In the rows, zero is written as 128.
A single turn carries every row of the set below to another of its rows. Some are shown first; where does it send the rows asked next?
Ketal: [142 160 112 142 116 140 107 109 106 130 125 129 121]
pima: [143 169 139 164 105 175 101 105 141 113 116 131 132]
Zegid: [106 148 131 153 110 163 146 125 129 106 128 106 120]
lusek: [126 161 117 131  91 151 119  78 132 106 133 124 139]
vazo: [117 163 130 129 122 195 120 118 135 128 140 119 148]
nufod: [128 133 102 147 114 176 112 125 131 134 129 102 153]
fafe: [138 133 106 148 103 148 136  99 107 137 122 138 121]
nub: [118 148 124 156  97 181 137 100 155 104 128 148 134]
Beseb: [118 174 114 145 125 148 163 105 115 112 121 123 127]
roso: [114 130 116 155 123 184 117 124 103 122 125 126 138]
gatuk: [125 170  93 147 119 169 142 123 154 110 115 124 112]
Kulu: [118 164 106 134 134 182 138 102 133 143 108 142 152]
Ladar: [123 159 106 149 121 201 111 106 140 104  99 111 132]
veg: [135 166 114 148  92 153 124  75 114 113 129 107 130]
terot: [141 163 109 156 116 187 111 113 142 127  85 121 130]
gike: [116 171  98 143 121 159 127 107 153 117 105 150 141]
lapur: [118 149 108 142  96 189 146  91 145 128  93 112 134]
ririt: [111 153 110 132 112 146 120  99 105 112 139 116 122]
ziku: [139 152 130 140 115 191 129 120 137 152 125 135 148]
Sali: [111 174 115 133  99 173 130 100 146 127  94 101 131]
zotad: [111 160  94 144 122 170 132 101 152 108 110 151 142]
fen: [118 164 132 169 100 157 123  74 131 112 117 123 135]
turi: [124 137 127 141  88 178 140 118 140 146 120 114 143]
Kudum: [131 129 101 144 118 170 123  92 102 109 138 131 126]
Dek: [142 147 115 140  85 152 130  77 133 122 122 138 138]
zogo: [108 151 130 131  93 175 130 119 138 131 130 100 143]
fir: [130 145 104 163 110 160 113 131 106 130 119 107 128]
Zakil: [120 176 134 151  97 159 122 113 157 115 122 142 131]
zeri: [132 179 109 137 135 194 150  95 132 129 120 117 124]
gis: [109 173 106 128 137 181 132 104 132 134 114 133 151]
Ruk: [144 155 111 155  89 156 132  73 116 122 122 117 131]
Fotis: [135 151 132 166 107 193 111  95 139 100 124 133 135]
Niv: [158 165  93 140 136 157 135 120 124 114 125 127 137]
rela: [125 134 100 163 111 173 118 124 104 119 126 106 131]
vibib: [132 138 105 147 113 169 109 128 132 139 125 102 152]
remel: [138 183 111 138 133 188 148  99 133 137 115 120 123]
sutud: [122 159 131 172  98 160 128  72 131 118 114 127 135]
reru: [122 149 123 153 121 165 108 134 105 136 116 126 134]
rumol: [125 140 131 164 103 158 153 128 131 127 115 121 118]
Sata: [163 145 121 142 117 185 132  90 132 109 137 116 138]
mub: [166 171 130 137 117 164 117 103 134 118 131 111 135]
Sopep: [150 158  90 139 137 167 138 115 123 104 131 124 139]
Vudo: [128 162  90 151 118 175 147 121 155 112 113 129 113]
Kos: [126 161 111 150 123 153 170 101 117 119 117 131 127]

Vudo goes to zeri
reru goes to Dek
Now find these:
Beseb goes to Niv
ririt goes to Ketal
pima goes to turi
rela goes to veg
terot goes to lapur
fen goes to vibib
zotad goes to gis
rumol goes to Sata
ziku goes to nub

